Each named turn below is shown by a few rows before and after it. Which turns, in which order, take the first row of each later pair to the second? The first pair is answered.
turn Reso:
[  2  -9 -10   9  10  -1  -1   3   2   1  -6  14   9  -2   8  13  -1  -4
   1   7   7   4  11   3   5   3 -16   0] => [ -5  -6   0   8   0  -1   0  18  -9 -10  -6  12  -7   0   1  -6 -10  -1
  -4   6   3   9  -4   6   3  -1  13  11]
[ -9   1 -10  -8  -4 -15  -6  -2   1   9   7  -2  10  -5  -4   5  -3  -9
  12   0   7  -8  -4   9  -4   9 -13 -15] => [ -9  -6 -14  10  -1  -3  -3   8  -9   2  -5   2  11   2   1   1  -5  -9
   4   3   7   5  -6  17 -12   5 -12  -9]
[  5   7  14  -6   0  -4  -4 -20   7  10 -11   1 -14 -15 -12  16  -3  -6
   5  -2  -1 -11   4 -13   2  -6  -1   5] => [  8  -2   3  16   8   9  -2 -14   1   6 -24   7  -7  -8  -4  21  -1  -7
  -2   2   2   1   8  -5  -6  -8 -11   7]
turn degub:
[ -5   4  17 -23 -15  -8   2   3  -9  -4  15 -11 -14   5  -1 -15  -9  -1
   9  -3  -7 -10 -12   3   3   5  13  -5] => [ -6   6  18 -26 -16 -13   3  -3  -3  -7  17  -4  -9  -5  -6  -8 -12  -8
   7  -3  -5  -8  -6  -5  10   5  10   6]
[-11  -6   8 -12  10 -24   6   0   3 -10  -6  11  -1 -17  -2  -1  -9  -3
   1  -3  -1  -3  14 -10   2 -11  -4   7] => [ -6  -6  -1  -9   7 -16  12  -6  11  -9  -2  12  14 -12   4   6  -3  -7
   3   2   1   1  20  -7   6  -5 -16   2]
[  6   2   0  13  18   5   1   1 -15  10 -15  -5   1  -3  23  11  -3   4
  -1  -1  16  14  -2  -1 -18  -3 -12  -2] => [  3   1   4  11  19   2  -2   3 -19   9 -16  -4  -6  -6  19   8  -6   5
  -1  -2  15  13  -5  -3 -19  -5  -7   1]
[ -7  10  -1   2  -2   9   3   7  -4 -25  -8  11  -2  -4   1   1  -1  -5
 -22   2   1   4   6   0  11   0 -23  18] => [ -4  10  -6   6  -3  16   5   7  -4 -23  -6   8   2   3   7   1   3  -4
 -20   5   0   5   7   5  10   3 -27   9]
turn sepur:
[ -6   1   7   0   4   1  -3  11  -6  -5  -5  17 -12 -17  -5   4 -11  -5
 -12 -10   7  -2  -3   2  -8  -2   6  15] => [ -5  11   7 -13 -12   5   2  12   1  -5  11   8  -9  -9  -6  -6  -9  -4
  -6  -7   3  -7 -11   7  -1   4  17   7]
[  6 -12   9   3   0  -9   4   2  -7   5  -5   6 -17  -3  -3  -6  -1  10
   1   3   3 -13  -1   4  -8   1  -2 -16] => [  5 -12   8   6  -3  -5   5   6  -8   2  -4   6 -17   0  -3  -9  -2   9
   0   4   1  -9  -4   7  -9   2   3 -14]
[ 10  13   0  -4  -5  21  -3 -13   5  -4  -2  12  13   5   7  13   4  -7
  -4  36  -3  12   5   0  14  13  -1  -4] => [ 10  11   0  -3   1  17  -6 -16   5   0  -5  13  12   0   7  19   4  -7
  -4  34  -1  10  10  -4  13  11  -9  -4]
[ -5   2  -9   3 -24  31  19  -7   1 -11  17   7  13   2   1   5 -12 -11
  -1   6 -10  13   3   3  17   3   4   6] => [ -3   2  -7  -9  -9  14  10 -22   9   3  18   9  13 -13   0  22  -7 -11
   4   0  -5  -3  18 -11  20   2 -16  -2]
turn vek:
[  7 -14  -9  25   4  -5   1   2   0   3 -13  18   1 -10  -5  17  -3 -11
  -6   3  -2  -7   8  -7  -6   1 -13   5] => [  4 -15  -5  27   4  -6  -1   7  -5   0 -16  18  -6 -10  -7  12  -6  -9
  -7   2  -4  -5   4  -6 -10  -3  -4  10]
[ -4   1  14  -7   1  -9 -13  -3   3   8  -4   4   0  -3  -5   0  -7   0
   0 -16   6  -1   5  -1   0  -5  -2  -2] => [ -5   0  15  -5  -3  -7 -12   3  -1   5  -5   2  -4   0  -5  -7 -10   0
  -2 -16   4   1  -1   3  -3  -6   6   0]
[  2   4   4   0  -6  -3   5   5   2   3   1   7  -1 -12  -7   3 -10   3
  -9  -2  10   3  10  -8  11  -2   2  15] => [  1   4   4   2  -9   0   6   8   0   1   2   6  -2  -9  -7  -1 -11   4
  -9  -1   8   6   6  -5  10  -3   7  16]
Now pairs of rows:
(two turns a pair)
[ -6  -2   8   3   1  -4  -2   9  -8  -5  -5   1 -20   0  -5 -14 -10   3
  -1   3  -7   0  -4   0 -11  -9  22   0] => [ -4  -9   3  15  13  -4  -4   5 -10  -3 -16   9 -14  -6  -2  -1  -7  -1
  -5   3  -2   5   7  -4 -14 -11   5   3] | Reso sepur
[  7  13  -6  -4 -24   6  14  -3   7  -6  10   7  20  13  -6  -2   4 -10
   4   5  -6   5  -5   8  11  16   1  11] => [  5   9   0  -2 -20   6   9   8  -7  -3   6  -4   3  22  -2 -19   3   1
   4   2  -9   0 -17  17  -1  11  15  -1] | degub degub
[ -4  -2   9   3  -7  -2   6   8  -9 -10  -8   3 -15  -1  -8 -12  -9  -3
  -3   3  -1   6  -9   1   1  -5  20  12] => [  0   7   7 -18 -10 -12   6 -11  11   2   9   0  -2  -9 -10   1  -1  -6
   8   2   1  -8   2  -9  15   4   4   2] | sepur degub
[-1 -1  2  0 -4  0  3 10 -5  0 -3  1 -8  2 -4 -7 -3  4 -1 -2 -4  3 -8  3
 -5 -4 12  2] => [ 1  2  1 -9 -1 -8  3 -3  6  6  2  6  1 -9 -7  8  1 -1  3 -2 -1 -4  3 -8
  4 -1 -3  3] | degub Reso
[  5   1  15  -1  16  -2   3   5 -12   0  -2  10  -4  -1   7  -2   0   7
   2   8  -1  -6   7   0 -11  -8   8  -2] => [  4   3  15   0  11   0   5   8 -12  -4   0  10  -5   2   6  -6  -1   6
   1   9  -2  -4   3   2 -10  -8  14   1] | Reso sepur
[  5  -6  -8  17  -4  22   6   9  -4 -13   1   8  14  21  13  17   1   1
  -5  15  -6   9   0  14 -20  -5 -11   0] => [  6   2  -9   2 -13  21   9   3   7  -9  14   2  20  23  13  17   4   0
   3  16  -7   3  -1  14 -11   2 -11  -9] | vek sepur
[ -2   0   2  18  -5   5   7   9   0 -16  -5  15   2   0  -4   7  -7 -13
 -10   6   6  18   4   0   0  -2   6  24] => [  2   6   1  -2  -2  -7   3 -11  16  -3   6  11  11 -10  -5  22   2 -15
   0   3   8   1  15 -11  11   3 -12  11] | Reso Reso
[  0   6  -7  16  -4  10  -2 -11   6  13 -15 -11  17   3   4  12   4   0
   3  16   9 -11   4 -16  11 -10   6 -15] => [  0   7  -8  16 -12  15   1  -7   6   9 -12 -13  17   9   3   5   2   0
   2  18   7  -7  -1 -10  12  -9  14 -14] | sepur sepur
[ 11   0  -5   0 -20  23   1   5   1  14  22 -30   9  22  19 -21  17 -14
  -6  12  -4   1 -12  14   5  15   7 -15] => [ 11 -10   1  -1  17   0 -18  -7  -5  36   5 -28  -5   1  21   0  23  -6
  -4   1   5 -16   6  -3  -8   3 -21 -27] | sepur degub
[ -3   7  15  -3  -2 -15  -7 -18   7  10  -8   4   9  -1  -5  21   7  -7
   1 -11   0 -16  16 -12  19  12  -8   7] => [  0  -6   4  31   3   9  -1  -1 -11   0 -26   5  12  17   8  14   7  -3
  -9  -5   0   5  10   6   2   9 -10   7] | Reso degub
[ -4   2   9   6  -3   0 -12 -22  18   0   3   4   7  -1 -12  18  11  -4
   7  11  -6   1  10 -18   7  15  -4   0] => [ -4  -7   3  30   0  17  -8  -5   2  -9 -11   3   5  14  -4   7   9   0
  -2  16  -7  16   2  -3  -7  11   1   0] | Reso degub
[ 12   7  -1  -8   4   1   4 -12  -5 -12  -2   9   7 -15 -10   8   1  -8
  -6  16   0   8  11 -10   4  13   6  11] => [ 16   7  -9  -3  -2  13   9  -9  -5 -13   1   5  13  -3  -3   3   4  -6
  -6  21  -2  11   7  -1   3  17   5   3] | sepur degub
[  0   5 -15  -2 -13 -13   3   8  11  -2   4   6   5  -8   2   1   5 -13
   5  11   1  -1  -6  -6  10   0  -3   9] => [  2   3 -21   1 -11  -9   4   7  12   1   4   4   8  -3   7   3   9 -10
   5  12   0  -2  -5  -3   7   1  -9   2] | vek degub
[ -1   9  -6 -12 -19 -11   5 -13  20   7  16  -1  11   1   4 -12  10   5
   9  -9  -6  -9  15   9   0  14  -9  -4] => [  0  -8 -10  18   6  -6  -1  -6   3   6 -10   9   7  -2  11  -2   9   8
  -3 -10   0   1  24   9 -18   3 -23   2] | sepur degub
[ -3  -1  -4   6 -12  14   8   2   0 -19   0   7   7   9   1 -15 -10  -1
  -4   2  -3  22  -5  13   1   2   7   7] => [ -2   9   1 -20 -18   1   6 -11  15 -10  16   1   8   3  -5 -11  -6  -1
   6  -1  -4   4  -3   5  14   7   6  -3] | Reso degub
[  9 -14  -1  16  -7   0  -1  12 -18 -10 -11   7   4 -18   3 -15  -2 -12
  -5   6 -12  17 -12   7  -1   7  13  24] => [ 11 -13   3   0  11 -22 -11  -9  -7   9 -10   9   4 -37   1   7   6 -12
   3  -1  -7  -2   5 -11   4   7 -12  14] | sepur sepur
[ 12  -7  10   3   6  13  -2  13  -6 -13 -11  23  -2  -1  -2 -10  -5   2
  -7   6  -1   2  -3  -8 -23  -2  -6   9] => [ 14  -2  13 -18   8  -1  -6  -2   6   1  -1  17   0 -10  -4   1   1   3
   3   2   1 -16   4 -17 -15   2 -18  -4] | sepur sepur
[  3   9  -3   4  -8  12  -2   7   0   1  -1   8   9   1  -2 -13   0 -10
   3   5   3  11   3   2   1   0   8   0] => [  2   8   1  -3   4  -2  -8  -3   4   9  -4  10   6 -12  -4  -2   1 -10
   6   0   6   2  13  -9   2  -2  -1  -1] | Reso sepur
[  1  13 -11  12  -3   4   0   8  -2 -14  -2   8 -10   3  -5   8   9  -9
   4  -2 -12  -3  13  -1  -8  13  13  10] => [  0  14  -7   5   1  -3  -3   3   1 -10  -1   8 -13  -3  -8  13   9  -9
   7  -4 -11  -9  17  -7  -5  13  10   9] | Reso sepur
[ -7  -6   8  -6  11 -24  -4  -3  -1   3  -5   4  -5 -22   2  10   2   9
   0  -5   2  -8  12 -15  -6  -3  -4   6] => [ -4  -5  -4  10 -14   8  12  14  -5 -16   0  -1   6   5   9 -12  -1   8
  -5   6  -4  15  -6  10  -6   5  15  10] | sepur vek
[  2   9 -14   4  10   2  -5  -9  12   4  -7  -3  10   2   4   8  -2  -2
   5  -1   0   0   6   7   0   6 -24 -11] => [  0   8 -14  14   2  14  -1   5   4  -7  -8  -4   7  12   4  -6  -8  -1
  -1   2  -3  13  -6  17  -3   5  -7  -3] | Reso vek
[  7 -16  -4   0  10   1  -8  -6  -9   7 -10  -9  -6   2  -6   3  -4  13
  -4 -10  -6  -6  -4  -3  -6  -6  -5 -10] => [  3 -14   2  -4   9  -6  -9  -7  -8   2  -9  -2 -11  -6 -13   4  -8   9
  -6 -11  -5  -5  -4  -9  -2  -8   1   2] | Reso degub
[  0 -12   5  13  15   5   2   5 -14   4 -13  -3  -3   9   3   2  -5   2
  -5   3  -2   6   2   2 -12 -10  -9  -3] => [ -5  -5  18  -9  10 -11  -3   3 -12   4  -4  -5 -15  -3  -9  -3 -10   1
  -1  -1  -4  -4  -1  -8  -4 -11   5   3] | degub Reso
[  3   3 -13   9 -14  15   6  -6  11 -13   9  -6   3  11   5  -4   4  -1
   4  13  -5   8 -12   1   4  11   5  -6] => [ -4   3  -1   4 -11   5  -1   3   1 -14   3  -7 -17   6  -1 -14  -2   3
   2   8  -7   4 -18  -1  -2   3  22   0] | degub degub
[ -2  -3  -2   7  -7  -1   5  -5   1  -8   3  17   4  -2  -5   1  -6  -8
 -10   0   6   3  -1  -4   5   4  -3  11] => [ -2   1   0  -2 -11  -4   5  -9   6  -5  10  14   5  -3  -5   0  -4  -8
  -6   0   5  -1  -2  -4  10   6  -2   7] | sepur vek
[ -2  -2 -15  17  10   6   0  -4   2   2 -10   7   0  -2  -2  -1  -2 -17
  -5 -13 -12  12  -6  -3 -14   3  -6   3] => [ -5   7  -2  -7   2  -8  -3  -7   7   5   3   1 -10  -9 -12  -9  -5 -15
   2 -17 -15   0 -13  -9  -6   5   9   1] | Reso sepur
[  6  -5 -13  11  -3  14   8  -1  -2   0  -1   2  12   8   0  -3   4  -1
  -5   3  -4  12  -2  13  -7   5  -6   4] => [  6  -3 -12   6  -8  15   9   0  -1   0   2  -2  11  10   0  -7   4   1
  -4   3  -5  10  -6  15  -5   6  -1   0] | sepur Reso
[ -7  -5   1   3  -1  -2   3   1   1 -11   0   3  -1   2 -11  -6 -12  -9
  -5   1  -4   3  -1   0  -2  -3  13   8] => [ -1  -2  -5  -6  -1  -4   3 -11  12  -2   8  -1  10   1  -7   4  -3 -10
   2   3  -3  -6   7  -2   5   3  -2  -6] | Reso degub
[ -8  -3   8  -2   2  -6  -4  13 -13 -10  -4 -11 -29   2  -3 -20  -1   3
   0  -7  -4  -1 -16   5 -12  -4  27  -1] => [-10   5   5  -4 -13  -2   4   9  -2 -22   4  -2 -16  -2 -10 -18  -5  -8
  -3  -2  -4   8 -15   1   1   2  31  17] | degub vek
[ 11  -4  -3   8  14 -17  -5  -7   8   5  -5   6  -2  -4   1  13   0   8
   6   0   4  -8  -3  -2  -7   3 -21   4] => [  7   0   2  10  -5  -4   1  11   0  -9  -1   2 -10   9  -3 -12  -8  10
   3   3  -2   2 -22  10  -8   4   9  11] | vek sepur
[ -6   8  -6  10  -9  11   1  -4   9 -12  -7  10  16  -6  -5   1  -5  -8
  -4  -2  -3   9  11  -4   3  -3  -3  15] => [ -8  13  -1   1 -16  10   2  -2  10 -13   0   7  12  -6  -8  -5  -6  -8
  -2  -3  -5   6   5  -4   6  -2   6  15] | Reso vek
[ -3   6   0   1 -12  12   0  16 -12  -7   4  -6  -9  18   3 -25  -1   8
   0   2  -8   3 -20  14  -7  -1  23  -9] => [  4  11 -10 -10 -17  15   5   2   5   1  18  -9   9  20   8 -14   9   5
   9   5  -6  -4 -11  13   5   9   5 -23] | vek Reso
[ -5   6  15 -11   3  -3   6  10   6  -7   6  -8   1   2  10  -1   7   8
  -6   4  -8  -4   0  -9   7   2  10  -7] => [ -3  -1   8   5   8   8   9  14   0 -11  -4  -5   6   7  16   0   7   7
 -11   7  -6   6   3  -3   1   1   4  -4] | Reso Reso
[  4   5   4   1  18   2  -3   1  15   7  -3   3   7  -2   1   3   2  -5
   9   8   2  -6  -3  -6 -12  -3 -21  -4] => [ -1   3   9   9  14   5  -2  13   4  -4 -10   8  -1  -1  -3  -7  -6  -5
   2   9   0   4 -11  -3 -17  -7  -4   9] | Reso degub
[  7   4 -15  -5   1   6 -15  -7  10   4  14   4  11  -3  -4   1   5   0
   5  -8  17  -9   0   1  -2  20   0 -17] => [  3  -6 -12  17  11  10 -17   5  -7  -7  -5  14   2  -5  -5  -1  -3  -1
  -7  -9  19   5  -1   2 -14  11   6   2] | vek sepur
[  0  11   7 -16  20  -4   4   1   6   7   9 -14  11   2   3  17  26   6
   5   1 -10  -1   4  11  -7  10  -6 -21] => [ -6   0  10   9  28   2   3  17 -13  -7 -12  -3   0   2   2  11  16   6
  -9   2 -10  16   0  14 -21   1   5   0] | vek sepur
[ 21  -3   3 -11  13  -8   0 -14  13  -9   5  11  -2   2  -4  -7   8  -1
   3   9   1  10   6 -11   8  -7   1  -8] => [ 17  -4   8  -8  12  -8   0  -7   6 -14   1  13  -9   2  -7 -13   2  -2
  -2   9   0  15   1 -10   5 -10  11   0] | sepur Reso
[ -5   1   0 -35  -7 -12 -12  -2  11  15  18 -22   3  -2   6  -7  13   2
  12  -3   3 -23  11  -8  15  -3  -7 -38] => [  1 -18 -21  11  11  14  -7   7  -4  10 -10 -11  17  11  23   4  15   1
  -1   3   9   1  20   4  -4  -8 -30 -34] | degub Reso
[ -3  10   1  -7 -13   3   2  -4   6   0   9  -1   6  -1  -5   0   1  -2
   2  -1  -2  -1  -2  -2   7   7   5   2] => [-5 -1  1 10  2  2 -1  0 -4 -3 -8  8  2 -6 -4  6 -2 -3 -6 -2  2  5  3 -5
 -4 -1 -1 11] | sepur Reso
[ -9  -1   4  -3  12  -3  -7 -21   7  15   2  -9  -8  -1   2   4  12   6
   5  -1   3 -22  11  -6 -12  -3 -23  -6] => [-10  -8  -4  25   3  22   3  -2  -6  -4  -8  -4  -3  18   7 -10   6   5
  -8   7   1   4   0  12 -20  -3 -11   7] | sepur vek
